In the data rows, the value 128 means zero.
Some points, each followed by its number:
[138.  91. 133. 173. 153. 145. 174. 135.  27. 120. 104. 176. 202.  89. 146.
  98. 112.  92.  38. 111. 131. 185. 103. 133. 104. 144. 126. 139. 146. 151.
 162. 156.] 0
[165.  57. 164. 161.  99. 104. 131. 155. 109. 122. 106. 150.  79.  65. 153.
 159. 103.  43. 111. 115. 150. 153.  93. 121.  92. 162.  46.  89. 124. 164.
 110. 124.] 1
[155.  51. 153. 174. 134. 135. 165. 161.  38. 123. 105. 177. 160.  80. 152.
 118. 113.  53.  35. 101. 134. 180.  88. 125.  97. 145.  80. 121. 149. 168.
 159. 150.] 2
[105. 152.  93. 129. 186. 173. 161. 124.  63. 133. 138. 164. 246. 150. 117.
  72. 118. 171.  74. 132. 107. 148. 138. 128. 140.  98. 197. 168. 125. 114.
 154. 150.] 3
[101. 205.  87.  94. 157. 148.  99. 102. 184. 134. 143.  96. 145. 190. 108.
 107. 135. 212. 184. 166. 119.  98. 166. 142. 175.  93. 204. 149. 116.  99.
 122. 130.] 4
[150.  90. 163. 132.  76.  85.  92. 129. 190. 141. 131.  97.  26.  89. 141.
 170. 128.  82. 184. 135. 144.  90. 118. 112. 106. 158.  54.  88. 120. 145.
  97. 107.] 5
[ 90. 198.  85.  93. 179. 157. 121. 101. 148. 129. 139. 119. 181. 179.  85.
  88. 129. 206. 156. 156. 105. 108. 161. 145. 172.  93. 220. 168. 120. 104.
 140. 131.] 6
[ 95. 209.  91. 111. 170. 156. 128.  99. 138. 129. 137. 111. 188. 177. 102.
  93. 139. 222. 149. 152. 108. 104. 160. 144. 163.  90. 218. 166. 141.  92.
 132. 139.] 7
[142.  90. 164. 122.  63.  78.  93. 143. 198. 126. 129.  86.  27.  99. 130.
 181. 135.  83. 174. 129. 137.  96. 134. 115. 112. 152.  59. 103. 119. 136.
  93. 101.] 8
[115. 196. 125.  78. 123. 123.  86. 102. 208. 131. 142.  90.  93. 189. 102.
 132. 141. 191. 203. 136. 126.  82. 170. 131. 159. 101. 173. 137. 105. 102.
  94. 106.] 9
[157.  67. 168. 152.  65.  86. 105. 143. 159. 122. 110. 120.  39.  76. 147.
 178. 121.  65. 143. 118. 147. 118. 111. 124.  94. 157.  42.  94. 114. 148.
 113. 116.] 10
[101. 123. 131. 151.  69. 165. 134. 161.  94. 149. 130.  70. 168. 204.  77.
  90. 115. 159. 122.  68. 101. 174. 156. 164. 130. 100.  94.  67. 132. 174.
 120. 138.] 11
[104. 199.  91. 102. 191. 168. 126. 106. 126. 136. 152. 130. 193. 192. 100.
  98. 128. 216. 153. 151. 109. 113. 160. 137. 172. 103. 211. 162. 125.  95.
 135. 135.] 12
[ 94. 201.  77. 103. 181. 148. 122. 108. 139. 136. 149. 131. 178. 186.  97.
  96. 126. 208. 156. 136. 113. 111. 151. 146. 168.  89. 218. 173. 136.  94.
 131. 132.] 13
[106. 162. 108. 136. 190. 181. 157. 114.  53. 124. 134. 159. 239. 170. 111.
  85. 128. 180.  78. 139. 110. 159. 132. 140. 149. 109. 194. 166. 133. 113.
 157. 151.] 14
Which three points above are nearest to each new point, looking only along the 3 directions in which the numbered points spread most? Their numbers follow each, nearest first.
[122. 172. 120.  83.  91. 100.  76. 111. 233. 129. 133.  74.  47. 155. 116.
 152. 155. 162. 210. 142. 126.  64. 169. 118. 143. 117. 145. 129. 117. 102.
  99. 104.] 9 4 8
[115. 164. 109.  78.  96. 110.  80. 106. 229. 126. 137.  71.  50. 155. 118.
 160. 130. 166. 218. 139. 127.  75. 165. 125. 146. 127. 140. 116. 113. 107.
  89. 105.] 9 4 8
[103. 209.  82.  78. 153. 138. 111. 100. 180. 136. 143. 100. 152. 183.  94.
 121. 149. 203. 176. 142. 102. 101. 170. 139. 167.  96. 205. 152. 122.  87.
 115. 129.] 4 6 13
[113. 188. 100.  83. 121. 121.  84. 101. 212. 143. 143.  78.  93. 179. 113.
 137. 144. 199. 221. 150. 115.  70. 169. 126. 158. 112. 160. 142. 112.  96.
 109. 118.] 9 4 6
[150.  68. 165. 140.  73.  89. 112. 149. 156. 119. 112. 117.  32.  75. 160.
 187. 128.  59. 139. 104. 148. 119. 107. 124.  94. 163.  44.  88. 118. 147.
 111. 110.] 10 5 8
[122. 181. 122.  92. 100. 102.  78. 102. 235. 136. 138.  68.  50. 152. 118.
 157. 138. 167. 209. 147. 117.  80. 175. 131. 139. 116. 135. 116. 120. 108.
 102.  92.] 9 4 8
[115. 168. 114.  87. 102. 103.  78. 105. 239. 126. 150.  80.  50. 136. 110.
 165. 138. 167. 222. 147. 122.  75. 162. 130. 157. 119. 144. 116. 115. 106.
  90.  94.] 9 4 8
[161.  53. 166. 149.  84.  85. 144. 159. 105. 127. 117. 138.  76.  69. 165.
 148. 119.  32.  97. 109. 158. 144.  87. 120.  90. 174.  39.  91. 126. 158.
 124. 112.] 1 10 2
[175.  60. 173. 162.  93. 106. 133. 148. 113. 124. 109. 143.  79.  68. 165.
 165. 121.  33.  94. 116. 139. 151.  91. 116.  93. 169.  39. 102. 122. 158.
 116. 123.] 1 10 2
[172.  57. 163. 163.  97. 105. 145. 158.  98. 122. 108. 142.  71.  59. 159.
 158. 124.  42. 102. 104. 155. 145.  90. 122.  93. 171.  41. 103. 136. 167.
 125. 119.] 1 10 2
[101. 186. 105.  80. 125. 127.  80. 104. 214. 140. 140.  83.  90. 175.  97.
 136. 137. 198. 218. 143. 109.  69. 166. 129. 167. 113. 175. 133. 121. 102.
 103. 112.] 9 4 6
[148.  56. 146. 168. 137. 144. 184. 152.  33. 113. 107. 173. 153.  89. 155.
 124. 118.  54.  46. 115. 143. 182.  78. 127. 103. 147.  79. 126. 145. 162.
 158. 150.] 2 0 1
[126. 172. 120.  81. 106. 108.  76. 117. 226. 142. 152.  73.  48. 151. 122.
 160. 146. 174. 221. 144. 118.  71. 165. 125. 145. 110. 137. 118. 121.  97.
  91. 106.] 9 4 8
[104. 210.  93.  96. 156. 144.  97. 108. 186. 139. 148. 106. 149. 182. 104.
 114. 141. 220. 180. 147. 111.  90. 162. 141. 162.  92. 200. 144. 126.  94.
 112. 125.] 4 6 13
[112. 179. 117.  76. 107. 101.  74. 111. 231. 137. 144.  78.  56. 145. 115.
 148. 136. 177. 218. 142. 131.  69. 159. 124. 142. 114. 139. 122. 116.  97.
  95. 104.] 9 4 8
[133.  98. 134. 170. 156. 150. 184. 141.  34. 120. 112. 179. 200.  83. 145.
  99. 108.  89.  47. 112. 123. 176.  98. 131. 114. 137. 114. 130. 150. 157.
 159. 155.] 0 2 3
[138.  72. 135. 177. 149. 148. 178. 145.  24. 128. 114. 185. 202. 107. 139.
  97. 114.  79.  43. 122. 133. 191.  93. 135. 116. 137. 121. 134. 147. 141.
 161. 154.] 0 2 3
[159.  72. 168. 134.  73.  80. 106. 155. 160. 123. 112. 112.  38.  86. 135.
 166. 132.  53. 132. 117. 144. 113. 107. 115. 104. 164.  29. 100. 114. 144.
 114. 110.] 10 5 8
[115. 205.  87.  80. 153. 148. 113. 105. 160. 112. 161. 104. 145. 194.  87.
 122. 142. 211. 202. 155.  86.  94. 161. 129. 161. 105. 196. 147. 110.  83.
 133. 115.] 4 6 13
[160.  54. 167. 161.  79. 110. 136. 163. 107. 129. 105. 134.  66.  62. 159.
 162. 112.  46. 107. 101. 150. 145.  99. 117.  76. 165.  41. 109. 122. 154.
 124. 116.] 1 10 5
[109. 202.  88.  77. 152. 137. 106.  98. 178. 134. 140.  98. 143. 194.  93.
 114. 135. 216. 188. 149.  94.  94. 174. 133. 168. 104. 208. 151. 116.  88.
 115. 126.] 4 6 13
[ 97. 212.  90.  91. 157. 125. 106.  98. 187. 140. 155. 112. 142. 192.  86.
 120. 147. 203. 180. 152. 106.  91. 169. 136. 165.  99. 203. 153. 117.  87.
 122. 124.] 4 6 13
[130.  85. 147. 188. 156. 156. 195. 141.  21. 117. 113. 189. 208. 103. 139.
 108. 124. 101.  39. 123. 128. 191.  96. 124. 111. 130. 133. 137. 153. 162.
 161. 159.] 0 2 3
[118. 190. 112.  72. 116. 126.  82.  97. 218. 146. 152.  82. 103. 180. 117.
 133. 152. 200. 217. 143. 117.  83. 178. 139. 146.  96. 174. 131. 109.  97.
 104. 113.] 9 4 6
[100. 198. 104.  82. 135. 127.  79. 102. 216. 135. 146.  84.  82. 179. 103.
 123. 144. 190. 199. 142. 112.  80. 162. 132. 146. 102. 169. 138. 104. 103.
 112. 112.] 9 4 6
[106. 196.  97.  84. 122. 113.  77.  94. 219. 129. 143.  81.  93. 167. 102.
 138. 148. 180. 224. 147. 113.  76. 164. 121. 147. 110. 166. 119. 125. 102.
 108. 109.] 9 4 6
[113. 188. 100.  95. 126. 112.  70. 103. 214. 136. 160.  82.  95. 171. 109.
 135. 150. 196. 208. 150. 123.  77. 165. 124. 162. 101. 164. 123. 110.  99.
 107. 110.] 9 4 6
[124. 167. 110.  86. 108. 101.  86. 105. 223. 136. 143.  73.  61. 144. 120.
 152. 148. 164. 215. 145. 127.  76. 163. 130. 136. 115. 131. 127. 109.  97.
  94. 101.] 9 4 8
[157.  66. 153. 147.  76.  93. 118. 143. 150. 131. 109. 111.  34.  71. 154.
 175. 119.  50. 152. 116. 150. 128. 106. 106.  92. 157.  40.  92. 112. 145.
  98. 109.] 10 5 1
[133.  91. 124. 167. 148. 157. 193. 159.  36. 111. 109. 184. 196.  99. 150.
 109. 111.  88.  38. 105. 132. 183.  88. 136. 105. 140. 110. 132. 147. 148.
 162. 161.] 0 2 3
